In the rows, zero is written as 128.
One turn sends every row of this set to another row. A few are shown first. Where does it send the rows asked after them?
pif: [125 146  94 155 155  98 140 110 134 117 139 141 143 139 133 120 116 121
 130 124 107 139 136 153 120 107 148 133 118 140 156 109 110 156 155 131
 115 119 107 153 116 165 134 108 112 125 178]
tasi: [ 94 114 142 115 163 119  98 143 127 112 164 163 130 184 153 138 138 139
 133 113 163  97 148  80 128  91 136 140 169 135 188 140 141 134 121 127
 107 103 128 130 101 117 101 132 127 128 122]
Zopi: [109 123 141 120 148 131 137 118  80  78 115 164 117 180 120 122 118 120
 139 123 142 123 157 112 132  92 109 121 131 131 129 151 153 185 116 139
  83 116 154 122 138 129 152 143 139 141 118]
ded: [114  84 134 133 113 102 148 143 125 103 114 188 108 142 120 147 140 112
 123 107 144 136 128  66 135 109 145 142 143  86  98 150 106 144 129 127
 113 146 138 102 154  93 143 124 134 146 111]
vanav: [110 104 143 131 154 107  94 147 141 103 147 150 129 137 100 175 119 142
 131 108 121 109 120  91 125 108 105 116 123 104 163 140 105 137 116 106
  98 132 113  94 140 113 155 153 103 124 125]
rav: [ 84 104 139 125 174 120 102 146 125 108 153 174 143 182 166 138 142 112
 132 125 153 103 146  87 131  98 126 117 171 136 179 135 133 128 140 139
 108 110 114 136 108 113  99 133 128 136 122]
Kavab: [116 102 116 124 118 126 145 154 129 109 149 123 146 127 159 131 165 121
 112 152 111 129 165 120 155 112  82 124 110 122 140 150 117 145 141 141
 108 155  98 119 143 156 104 141 148 136 130]
gude: [142 126 125 118  98  94 145 113 100  86 177 142 124 147 141 123 124 131
 110 141 129 124 129 127 135 115 156 111 122 106 133 172  96 117 118 163
  66  78 119 112 128 147 134 137 115 110 151]
Suro: [130 135 139 118 139 111 130 141 140 109 161 123 167 111 131 142 122 110
 117 118 127 116 119 114 114 114 169 181 145 113 113 141 106 121 159 133
 118 121  83 143 121 143 122 126 117 110 179]
puni: [130 148 122  91 107 106 177 106 109 122 150 123 130 125 114 126 158 143
 106 106 141 104 117  99 118 128 146 176 131 108 141 175 111 173 113 125
 112 121 110 145 138 154 127 133  93 113 164]
ris: [104  99 129 105 118  80 154 107 110 118 146 167 116 137 174 100 121 102
 115 111 154 141 156 128 126 111 142 181 150 122 150 156 110 127 124 145
 107  90 104 102 142 137 102  95  78 112 131]
pamiv: [129 104 120 157 176  99 129 115 142 118 147 130 126 161 143 153 179 113
 134 157 160 119 126 120 105 128 136 150 155  98 159 146  96 141 152 115
 106 123  97 106 197 125 130 105 115 117 122]
sube: [126 102 153 136 133 101 139 126 143 139 158 154  90 129 155 122 135 115
 139 158 151 122 162  98  84 124 118 183 122  72 136 136 130 150 155 150
 121 116 130 149 131 130 122 138 125  88 149]
tupon: [138 141 145 130 146 129 144 117 116 126 149 117 122 142 139 129 175 128
 129 147 128 110 138 123 142 127 132 143 117 141  94 161 143 162 151 119
 105 155 127 129 157 113 175 143  92  96 133]
mapas: [106  95 137 122 130 101 138 132 114 102 135 196 101 136 172 135 152 117
 120  93 163 154 155 110 124 106 142 103 188 130 137 161 122 182 143 162
 128 115 136 149 124 148 138 147 109 119 134]
fenor: [112  82  75 139 142 107 113 130 114 136 157 132 130 167 143 135 130  98
 140 154 127 116 154  89 156 106 146 149 129 111 141 138 133 158 140 136
 109 130 114 146 126 132 189 140 101  90 164]
Givul: [124 106 102 117 149  91 124  87 144 114 107 155 158 135 130 146 137 135
 171 155 136 102 105 114 124 103 136 162 153  97 140 157 130 158 134 125
  84 118  90 118 138  91 119 135 121  95 155]
dodip: [111 142 139 103 125 124 139 125 119 129 173 130 125 158 127 142 142 168
 120  92 163  89 137  87 130 107 151 173 158 110 173 147 146 169 116 106
 109 102 123 126 109 128  95 130 111 119 149]
luged: [126 139 136 134 129 122 119 124 125 136 132 126 105 143 142 129 162 101
 129  92 122 156 124 146 140 104 131 163 111 136 168 143 142 154 163 128
 100  92 126 138 172 122 133 109  81 102 122]
geba: [ 99 109 119 127 136 122 121 123 101 117 120 124 145 185 158 113 140  97
 123 176 172 110 157 109 138 115 147 124 168 101 176 135 121 127 137 130
 112 107 117 139 148 181 140 107 102 121 123]
nuzun: [124 137  89 118  99  98 167 106 136 101 148 168 106 145 136 117 129 118
 129 117 134 120 131 118 151 123 130 162 118 135 176 164 122 145 152 123
 136 162 111 163 120 162 113 101 110 121 134]
nukab: [ 94  83  99 119 103 113 145 154 106 108 120 141 138 132 146 128 143 128
 105 128 137 132 158  98 139 144 178 131 109 159 139 135 145 169 137 122
 118 126 145 149  89 140 123 124  98 123 126]
Bopup: [122 114 119 135 155 114  94 168 122 129  97 158 139 130 146 131 160  61
 128 113 132 122 140 104 126 112 110 121 136 113 157 166 138 177 140 137
 119 115 126  93 110 144 155 104 109 129 129]
rurem: [139 113  87 162 138 101 132 114 112 121 100 168 123 136 153 147 127  91
 123 126 110 132 125 121 136  96 162 131 140 131 122 125  68 159 142 139
 119 141 120 109 132 158 142 106 122 143 150]
Dirak: [140 140 120 139  93 122 111 143 172 126 154 148 140 129 131 139 154 110
 140 114 123 108 127 110 147  94 151 118 108 130 129 133 110 104 116 126
  79 109 130 139 146 122 103 109 116 118 135]
pizo: [126 126 118 121  92 120 133 127 125 157  81 150 141 136 133 144 146 153
 130 127 136 139 162 123  98 126 110 130 142  92 134 163 137 152 155 150
 102 128 111 159 159 136 101 145 108 126 136]
fupo: [133 143 146 109 164 103 121 137  97  79 146 127 162 122 137 142  99 107
 154 113 138 103 137 117 117 116 140 174 131 130 116 137 113 156 159 112
  87 128 123  94 136 129 147 139 119 121 147]
Mav: [133 132 159 161 129 111 167 128 138 104 124 148 123 138 109 142 165 157
 112 129 147 112 134 140 108 125 162 142 128 112 109 154 122 146 148 113
  96 141 146  96 160 101 105 111 141 107 109]
kelu: [123 103 123 144  98 114 157 110 141 136 144 165 102 169 141 132 157 121
 120 126 176 143  91  98 169 130 150 121 134 128 179 169 117 164 162 136
 119 133 126 154 112 160 116 126 109 131 154]
Fek: [122 123 154 113 154 126 128 125  82  66 123 148 140 159 122 126 114 109
 147 112 132 120 150 109 128  93 117 138 124 132 128 149 148 180 121 125
  81 123 159 103 140 131 157 145 124 136 120]
livan: [106 124 168 145  97 129 162 132  99 107 139 148 131 154 139 102 141 133
  96 127 163 100 185 123 140 106 168 119 139 111 135 125 135 136 129 134
  92 146 153 143 127 155 135 144 130 118 108]
fup: [107 108 161 108 143 111 133 129 139  98 152 171  99 147 122 130 113 167
 125 141 160 143 115  83 135  91 142 118 133 108 121 163 121 179 106 134
 112  98 125 112 114 134 101 127 155  98 127]
dob: [ 88  95 115 117 139 109 159 139 132  81 134 127 131 135 150 146 141 154
 118 173 101 109 148 117 106 121 113 136 135 109 149 116  96 135 144 135
 124  94 160 114 125 140 121 128  93  96 154]
fomas: [122  87 121 142 115 101 147 139 122 111 104 189 115 134 137 151 139  90
 119 104 127 138 123  83 139 103 162 131 152  97 101 143  98 156 133 135
 120 148 129  88 157 112 144 116 134 147 117]
zef: [127 101 144 152 128 111 152  73 107  86 146 129 126 135 146 131 143 128
 125 162 168 150 149 116 123 148 144 117 128 107 183 131 132 144 153 138
  97 102  79 142 108 154 148 130 131 126 137]
bapad: [118  99 140 147 156  99 141 136 129 147 133 150 105 170 142 145 173 121
 117 132 171 161  86  88 136 140 157  89 145 110 165 163 112 164 147 137
 108  91 118 118 120 122 133 141 126 122 153]
Veza: [115  99 143 147 172 104 131 147 117 135 125 134 116 164 136 147 181 114
 111 133 148 154  94  77 123 142 147  98 141  92 153 150 105 163 144 131
 104  82 120 109 123 102 132 137 122 125 147]
tenob: [128 100 139 129 117  98 148 106 111  87 142 146 116 106 148 146 167 147
 114 112 131 129 122 130 119 127 156 156 121 127 154 148 140 187 132 129
  87 141  88 137 111 102  91 161 154 125 111]
gofo: [103  82 105 149 138 118 127 123 126 127 114 145 135 128 147 129 154 147
 108 138 148 124 148  97 100 120 171 167 147 146 108 134 121 140 160 140
 137 118  79 117 154 140 123  83  96 138 119]
kamul: [114 151 125 108 101 114 142  94 141 115 135 168 153 139 138 129 152 150
 131 159 126  72 162  99 145  98 147 129 153  94 162 128 126 133 125 126
 102 145 130 134 103 108 124 101 119 107 116]

Kavab -> pizo
zef -> kamul
Where do these go?
kelu -> dodip
mapas -> fup
luged -> ris
pamiv -> geba
Zopi -> ded
tasi -> Fek
Givul -> fenor
pif -> nuzun

One turn sends every row of this set to another row. A few are shown first. Where does it send the rows asked after them?
M: [140  69 132 118  97 137 147 142 118 130  39 155  95  72 136 125 128]
H: [171  78 110 143  73 111 153 119 100 124  96  91  94 102 107  84 141]
C: [133  73 120 140 104  69 163 146 101 135  81 138 124  96 127 135 107]
J: [169 126  74 137 101  65 164 152 125 130  82 135 129  99 123 122 157]
A: [117  87  88 118 103 130 157 137 105 108  38 127 173 102 136 123 177]
T: [150  83  78 142  96 108 167  91 105 133  58 102 115  80  86 128 173]
D: [164 122  74 149 104  66 160 158 118 123  79 116 142 103 107 116 155]
Z: [149 129  75 132 109  68 152 152 139 133  92 125 131  86 129 115 157]
R: [141  89  80 142 104 117 170 101 103 129  60  88 119  89  91 136 177]
X: [171  85 123 137  76  96 148 108 124 115  75  96 102  96 109  86 118]
L: [126  93  81 121 107 134 154 153  99 132  55 137 158 102 137 138 195]
G: [120  66 122 138 106  85 180 150 113 133  80 134 120  89 126 128 107]
N: [119  83  88 120 106 139 166 149 109 122  56 118 165  98 140 119 193]
U: [157  67 139 136 102 140 149 152 114 127  35 140 100  81 124 140 128]
E: [149  72 129 140  55 128 147 142 134 121  62 118 152  99 155  79 163]
P: [132  65 132 118 100 152 141 141 115 119  51 133  97  72 147 121 134]
F: [166 112  91 102 108 130 156 165 127 101  58 152  98  82 123 106 170]
V: [165 103  93 114 117 114 158 170 129  86  67 149 100  87 119 107 181]
S: [151  76 124 135  54 122 156 141 133 130  55 128 146 109 164  90 172]
B: [164  69 120 148  74 106 153 113 118 107  83  88 105 102 101  91 136]

A -> U
F -> E
P -> X
Where do these go?
J -> N
G -> T

